One turn or mirror swaps these rows in pairs. Which row does each one swap with?
The rows were stretched afterwards, more along some directions than others.
Q941: [4.61,0.15,-1.38,1.65,1.28,-0.29,-0.41,0.55,2.50,1.16,1.30,-1.75,-0.34,0.24,-0.04,0.85,-1.64,0.29,-0.80,0.75,-0.16,-1.20]
Q145: [-1.71,-0.15,-0.28,2.97,2.23,-2.13,-2.45,-2.59,-0.64,3.60,3.14,1.89,2.20,-1.69,0.96,-0.62,1.18,-0.71,0.94,-0.51,-1.93,-2.05]
Q670: [0.65,-0.58,-1.25,0.43,0.96,1.75,-2.75,1.72,0.55,-0.02,-2.11,-0.54,-0.81,1.40,-0.84,-0.47,-0.73,2.15,0.33,-1.55,-0.34,-0.25]
Q727: [-0.88,-0.23,-1.05,3.20,2.99,-1.24,-2.88,-1.81,-0.86,2.25,2.45,1.83,0.63,-0.23,1.47,0.72,0.57,-0.88,-0.60,-0.89,-0.93,-2.23]
Q423: [-2.40,-1.25,-0.01,3.47,2.70,-0.79,-3.65,-2.31,-1.41,3.23,2.52,1.42,1.82,-1.72,1.51,-0.67,1.08,-0.37,1.22,-0.79,-2.28,-2.00]
Q335: [0.56,-1.83,-0.52,-0.04,0.73,3.43,-3.46,2.04,0.85,0.51,-0.71,0.83,0.32,-0.64,-0.81,-0.40,-1.52,1.97,0.79,-0.43,-0.70,-0.74]
Q314: [2.97,-1.58,-2.58,0.99,2.44,2.53,-2.42,0.67,0.95,1.47,3.01,1.41,-0.40,-0.21,2.15,2.57,-0.47,0.44,-0.67,-0.51,0.16,-1.76]
Q511: [3.36,-0.47,-0.71,-0.17,1.27,-0.63,0.11,0.41,2.54,1.44,1.92,-2.02,1.01,-0.72,-1.39,2.01,-1.42,-0.78,-0.17,0.28,-1.65,-0.76]
Q608: [-1.14,2.24,-0.66,1.58,0.60,-0.93,-2.00,0.40,-0.89,0.48,-2.32,2.24,-1.36,-0.29,0.17,-3.15,2.20,1.44,1.87,-1.81,-0.34,1.97]
Q345: [0.36,-1.26,1.44,0.33,2.53,0.30,-0.69,-1.22,-0.97,-3.41,-1.09,0.40,-1.77,1.27,0.50,3.49,-0.08,-1.10,-1.78,-1.91,0.62,-1.26]
Q610: [-1.50,-0.60,-0.67,3.02,2.38,-2.20,-2.37,-1.99,-1.04,3.37,2.58,2.46,1.43,-1.59,1.01,-0.26,1.27,-1.14,1.01,-0.36,-1.48,-1.91]
Q66: [3.35,1.58,0.30,-1.34,-2.10,1.29,-0.23,2.02,0.56,-2.44,-1.04,1.59,0.00,-0.62,0.99,0.46,-1.90,1.07,-1.71,2.66,1.70,0.02]
Q872: [-3.96,-1.60,0.65,1.41,-1.03,1.47,0.04,-1.80,-0.72,0.31,1.24,-1.23,-0.39,0.02,0.30,-1.05,1.20,-0.48,1.82,-0.39,-0.23,2.16]
Q121: [0.26,-2.78,-1.73,0.60,2.42,2.71,-2.16,-0.28,1.04,1.60,3.76,0.89,-0.30,0.31,1.46,2.54,0.09,-0.10,0.67,-3.24,-0.85,-0.81]
Q826: [1.40,-2.09,-2.19,1.30,2.55,1.44,-2.12,0.16,0.36,3.08,2.99,1.81,-0.56,-0.37,2.50,2.40,-0.25,0.78,-0.11,-2.93,-0.59,-1.68]
Q419: [-2.53,-1.64,0.43,1.12,-0.53,1.53,0.17,-2.37,-0.03,0.26,1.59,-1.46,0.15,1.00,-0.26,0.22,0.44,-0.92,1.90,0.04,-0.38,1.60]
Q219: [3.20,0.66,-0.37,-2.72,-2.38,1.89,1.28,3.35,0.95,-1.04,-0.78,1.45,0.41,-1.36,-1.34,0.85,-2.81,0.96,-0.92,2.39,1.84,0.86]
Q762: [4.09,0.85,-1.60,0.45,1.43,-1.40,-0.63,0.42,1.73,0.92,0.73,-1.53,0.20,-0.78,-0.50,-0.18,-1.23,-0.35,-0.25,1.00,-0.77,-0.99]
Q892: [-4.31,-0.77,2.26,-0.50,-1.26,-1.32,2.06,-0.42,-0.65,-0.95,-0.23,1.66,0.85,-1.53,0.09,-1.52,-0.08,-0.14,-0.61,1.07,0.22,0.99]
Q442: [1.92,-3.18,-2.75,0.32,2.58,2.33,-0.74,1.10,1.30,2.82,3.83,1.56,0.02,0.19,1.49,3.23,-1.07,0.64,0.09,-1.87,-0.21,-1.42]
Q60: [-0.41,0.12,0.04,1.90,1.22,0.50,-1.67,-0.30,0.12,2.68,-0.32,2.37,-0.78,0.17,0.41,-2.56,3.08,1.60,2.41,-2.79,-0.53,1.28]
Q67: [2.16,1.54,1.23,-2.66,-3.20,0.47,0.17,1.78,0.10,-0.97,-1.49,1.19,0.35,-1.19,-0.74,-0.10,-1.10,-0.57,-0.83,1.47,0.68,0.62]
Q542: [1.67,1.08,0.75,-0.88,-2.25,0.20,-0.20,1.00,-0.41,-1.86,-0.69,0.88,-0.33,-0.50,1.48,-0.75,-0.14,0.14,-0.08,0.39,1.60,0.30]
Q827: [-1.50,0.64,-0.89,1.33,0.60,0.21,-0.69,0.57,0.01,1.24,-1.41,1.26,-0.28,0.03,-0.66,-2.40,2.12,1.81,2.62,-2.37,-0.77,2.52]
Q934: [2.37,0.75,-2.25,1.10,2.06,-2.89,0.67,0.15,-1.15,-2.18,-0.93,-0.67,-1.76,0.16,0.62,1.03,0.94,-2.93,-1.22,-0.50,0.73,-0.52]
Q601: [5.08,0.52,-1.00,1.16,1.16,-1.40,-0.21,0.63,2.57,1.59,1.53,-1.17,1.09,-0.41,0.84,0.73,-1.12,0.65,-1.20,2.11,-0.31,-1.68]
Q983: [-0.37,-0.73,0.05,-2.09,0.12,1.65,-1.49,2.07,0.50,-0.33,-2.11,0.13,-0.74,1.45,-2.52,0.56,-1.06,0.42,0.72,-1.85,-0.51,-0.31]
Q275: [2.01,-1.93,-2.72,0.03,2.06,2.11,-1.69,0.71,0.86,1.86,3.30,0.59,0.49,-0.14,1.02,2.88,-1.38,-0.12,0.02,-0.81,-0.03,-1.61]
Q719: [-1.17,1.11,-0.58,2.24,0.71,-0.27,-2.18,0.31,-0.14,1.39,-1.03,2.70,-1.39,-0.39,0.82,-2.64,2.29,2.22,2.24,-2.21,-0.12,2.10]
Q176: [0.11,-1.10,-2.23,-0.56,0.22,2.16,-1.27,1.93,0.84,-0.03,-0.60,-0.15,0.27,1.85,-2.24,0.64,-1.86,1.99,0.30,-0.87,-0.22,-0.72]
Q606: [-0.20,-1.46,1.12,-0.67,1.23,1.91,-2.54,0.16,0.07,-0.21,-1.34,-0.01,-0.14,0.90,-1.26,0.76,-0.85,0.80,0.34,-1.36,-1.37,-1.62]
Q556: [-3.56,-2.03,1.80,1.09,-0.04,1.49,-0.23,-3.06,-0.58,-0.76,1.57,-1.55,-0.41,0.19,0.47,0.09,1.48,-1.38,1.34,-0.15,-0.66,1.38]
Q634: [3.67,-2.96,-2.59,0.28,3.12,2.96,-1.85,1.14,1.70,2.84,3.58,2.02,-0.15,-0.35,1.21,3.18,-0.91,0.95,-0.39,-1.46,-0.21,-2.10]
Q21: [4.40,1.07,-1.54,2.02,1.70,-0.70,-1.44,1.07,1.92,2.01,1.40,0.12,-1.29,-0.49,0.24,-0.53,-0.04,2.31,-0.18,0.73,0.05,-1.08]
Q503: [5.44,-0.46,-1.63,0.15,1.08,-0.40,0.92,0.97,3.35,2.06,2.49,-0.69,1.10,-0.71,-1.47,2.18,-1.84,0.59,-1.26,1.80,-0.40,-1.61]
Q716: [-1.75,0.74,2.11,-0.38,-1.36,-2.26,0.97,0.17,-0.40,-0.66,-1.10,2.49,-0.12,-1.80,0.91,-2.66,-0.29,-0.13,-0.86,2.17,0.85,0.48]
Q676: [-4.69,-0.78,2.31,-0.92,-1.56,-1.60,1.99,-0.64,-0.73,-0.13,-0.23,1.94,1.08,-1.44,-0.14,-1.63,0.16,-0.46,-0.64,0.95,-0.37,0.33]
Q804: [-0.21,0.54,-2.08,2.69,1.65,-1.31,-0.70,0.21,-0.26,1.01,-0.61,1.44,-0.52,-0.17,0.40,-2.24,2.25,1.14,2.49,-2.28,0.07,1.78]
Q965: [-0.58,0.06,-1.13,0.78,-0.06,1.49,-2.57,1.45,-0.17,-0.73,-1.36,-0.20,-1.32,1.22,-0.43,-1.24,-0.77,3.44,0.48,-0.16,0.05,0.17]
Q829: [3.66,1.07,-0.44,-1.40,-2.68,1.27,-0.17,1.81,0.35,-2.11,-0.45,0.58,1.08,-0.43,0.03,0.21,-2.58,0.67,-0.73,2.91,1.39,-0.02]
Q192: [3.45,1.41,0.11,-1.31,-2.40,0.37,-0.13,1.94,0.14,-1.19,-0.62,1.17,1.27,-0.55,0.12,0.26,-1.79,0.71,-0.12,2.20,1.25,0.00]
Q48: [-2.91,-2.68,0.74,1.17,-0.16,1.25,0.83,-2.08,-0.77,0.14,0.95,-0.72,-0.06,0.71,-0.17,0.97,0.08,-0.88,1.06,-0.37,0.02,0.99]
Q457: [2.39,-2.99,-2.51,0.53,2.37,2.47,-2.16,0.88,1.15,1.30,3.41,2.18,-0.08,-0.17,1.16,3.34,-0.50,0.21,0.86,-0.71,-0.20,-1.27]
Q764: [5.38,-0.23,-1.20,-0.06,0.37,0.65,-1.25,1.78,2.77,1.74,1.25,0.53,-0.07,-1.91,-0.08,0.40,-2.81,0.29,-1.03,2.85,0.43,-1.19]
Q253: [-3.42,-0.74,-0.17,2.13,-1.53,1.06,-0.24,-2.71,-0.78,-0.15,1.40,-2.36,1.06,1.01,0.71,-1.57,-0.07,0.04,1.85,0.26,-0.77,2.33]
Q616: [0.55,-0.13,-1.84,0.89,0.82,1.48,-1.79,1.72,0.47,0.74,-0.83,-0.16,0.32,2.09,-0.16,0.24,-2.34,2.35,-0.30,-0.82,-0.28,-1.58]
Q640: [-2.42,0.51,2.31,-0.28,-1.58,-2.36,2.05,-0.36,-0.69,-2.35,-0.90,1.05,0.58,-1.08,0.60,-1.29,0.39,-1.16,-1.95,2.13,0.39,0.65]
Q576: [3.06,0.46,0.71,-2.08,-1.60,0.19,0.95,2.37,0.85,-1.28,-0.72,2.27,0.61,-0.95,0.15,1.38,-1.67,0.44,-1.09,1.73,0.81,-0.50]

Q762 is swapped with Q606
Q601 is swapped with Q616
Q556 is swapped with Q608
Q419 is swapped with Q827
Q219 is swapped with Q457
Q829 is swapped with Q634
Q727 is swapped with Q640
Q48 is swapped with Q804
Q423 is swapped with Q716

One turn or mirror swaps these rows in pairs. Which row does each one swap with?
The rows were stretched afterwards, more along some directions than others.
Q911: [-0.60,3.23,3.08,-0.88,-2.69,-1.55,-0.22,-1.95,-0.32,1.41,-0.98,1.37,-1.21,0.51,0.66,2.07]
Q635: [-0.92,2.69,-2.02,2.90,1.44,-1.91,-0.68,-4.35,-1.22,0.33,0.67,-2.44,1.03,0.27,-1.48,-0.29]
Q609: [3.53,-1.65,-4.31,2.40,1.75,1.49,-0.61,-3.57,-0.99,-0.62,2.45,-3.53,-1.71,0.92,1.68,-2.26]
Q212: [1.24,-2.19,-3.56,2.12,0.34,0.63,-2.09,-3.36,-0.36,-0.05,2.46,-3.19,-2.66,-0.02,1.89,-2.92]
Q61: [6.67,5.00,-0.68,0.13,-1.71,1.87,-1.36,0.90,2.06,3.87,3.67,0.16,-4.59,2.85,0.51,1.75]
Q299: [2.34,-0.47,-4.91,3.09,0.57,0.75,-0.09,-4.07,-0.07,-0.21,3.11,-3.25,-2.53,1.04,2.53,-1.15]
Q209: [6.16,4.44,-0.87,0.23,-0.49,1.80,0.00,2.04,2.24,2.93,2.36,0.31,-2.68,2.00,-0.75,3.36]
Q890: [6.98,3.94,0.37,-0.19,-0.54,2.57,-2.37,1.08,1.34,4.03,3.90,0.55,-4.42,2.56,0.73,2.41]
Q317: [5.33,4.84,0.36,-0.56,-1.02,0.69,0.27,1.99,3.09,2.94,3.70,-0.05,-4.78,3.03,-0.04,2.82]
Q871: [2.07,-0.51,-3.84,3.15,0.76,0.52,0.16,-3.61,-0.22,-0.52,4.03,-3.85,-0.78,1.53,2.59,-2.63]
Q380: [6.76,5.26,0.74,-0.13,-2.62,4.06,-2.13,1.32,2.46,3.78,3.20,0.63,-4.03,3.14,-1.45,1.63]
Q361: [-1.46,2.44,-2.18,2.47,1.23,-1.91,-0.50,-3.99,-1.49,0.14,0.32,-2.39,1.36,0.35,-1.83,-0.98]
Q614: [-1.59,1.84,-2.50,2.80,0.96,-2.33,-0.45,-3.89,-1.82,-0.31,-0.23,-2.32,1.50,-0.22,-1.16,-0.74]
Q452: [-2.05,1.47,-1.64,2.47,1.11,-2.16,-0.22,-3.66,-1.90,0.36,-0.16,-1.59,1.45,-0.09,-0.95,-0.77]
Q471: [3.54,-0.56,-4.45,2.97,1.42,0.97,-2.20,-3.89,-1.74,-0.40,2.95,-3.66,-1.85,0.87,2.86,-1.09]
Q9: [-0.85,2.70,3.17,-1.16,-3.07,-0.55,-0.09,-1.69,-0.23,1.16,-1.04,1.63,-1.36,-0.02,0.01,2.73]
Q781: [0.39,3.38,3.35,-1.43,-2.97,-1.31,-0.48,-2.91,0.46,1.68,-0.43,1.02,-1.93,0.74,-0.13,1.87]
Q463: [-2.37,1.88,-1.75,2.81,1.54,-1.93,-0.18,-2.99,-1.63,-0.08,0.21,-2.07,2.07,0.28,-1.12,-1.54]
Q436: [-1.23,2.83,3.13,-0.86,-2.00,-0.97,-0.56,-1.68,-0.61,0.89,-1.13,1.29,-1.15,-0.04,0.69,2.36]
Q493: [5.34,5.76,0.31,0.39,-0.39,2.56,0.45,1.14,2.40,3.31,4.18,0.30,-4.92,3.27,0.35,2.83]
Q310: [2.90,-0.54,-5.16,2.24,0.12,1.34,0.42,-5.02,-2.04,-1.34,2.25,-4.14,-1.69,1.05,1.56,0.65]
Q96: [7.14,4.19,0.25,-0.03,-1.28,1.75,0.28,0.54,2.90,3.57,3.23,-0.55,-2.51,2.96,0.66,1.32]
Q45: [5.37,4.39,-1.08,0.45,-0.11,2.60,-0.28,1.55,2.62,4.30,4.60,0.22,-4.54,3.16,-0.51,2.07]
Q364: [5.65,4.51,1.23,-1.03,-1.12,1.94,-0.82,1.32,3.35,3.81,4.95,-0.38,-4.30,3.49,-0.08,1.22]
Q654: [5.62,3.94,0.34,-0.53,-0.80,2.40,-0.78,2.57,2.71,3.18,2.48,0.02,-3.85,2.42,-1.16,1.31]
Q611: [5.27,4.06,0.98,0.10,-1.73,1.89,-2.39,1.70,2.64,5.04,3.79,1.18,-5.37,2.28,0.01,0.69]
Q230: [-0.42,2.93,3.28,-0.93,-2.25,-1.23,-0.29,-2.25,-0.33,1.18,-1.44,1.49,-1.27,0.29,0.34,1.67]
Q454: [-1.50,2.51,-2.21,2.80,1.41,-1.87,-0.70,-3.61,-1.08,-0.10,0.21,-2.64,1.01,0.11,-2.03,-0.39]
Q291: [2.57,-0.34,-3.48,3.23,0.21,2.40,-1.52,-2.30,-0.63,-1.24,1.28,-2.93,-0.37,0.77,1.16,-2.29]
Q4: [3.63,-1.34,-4.67,1.62,-0.55,1.42,0.84,-4.82,-0.31,-0.46,3.27,-4.48,-0.37,1.19,1.89,-1.44]
Q625: [1.74,-1.10,-5.45,2.28,0.71,0.75,1.35,-3.36,-0.71,-1.04,4.26,-4.25,-1.46,1.41,0.76,-0.76]
Q994: [1.71,0.07,-5.70,3.48,2.02,0.88,0.54,-3.79,-0.06,-1.44,3.32,-4.46,-1.34,0.79,1.39,-1.28]
Q860: [3.17,-0.97,-4.59,2.40,-1.36,1.31,0.12,-4.50,-0.39,-0.59,2.43,-3.44,-1.78,0.65,1.47,-1.51]
Q83: [0.14,2.85,3.29,-1.58,-2.22,-1.00,-0.42,-1.82,-0.29,1.29,-1.23,1.29,-1.86,0.30,-0.37,2.47]
Q365: [-1.17,1.69,-2.13,2.25,1.32,-2.07,-0.23,-4.12,-1.19,0.29,0.56,-2.43,1.47,0.33,-1.79,-0.86]
Q464: [-0.35,3.00,2.72,-1.17,-2.47,-1.93,-0.83,-2.70,0.06,1.67,-1.03,0.91,-1.61,0.16,-0.14,1.94]

Q380 is swapped with Q291
Q871 is swapped with Q364
Q860 is swapped with Q654
Q911 is swapped with Q365
Q781 is swapped with Q463

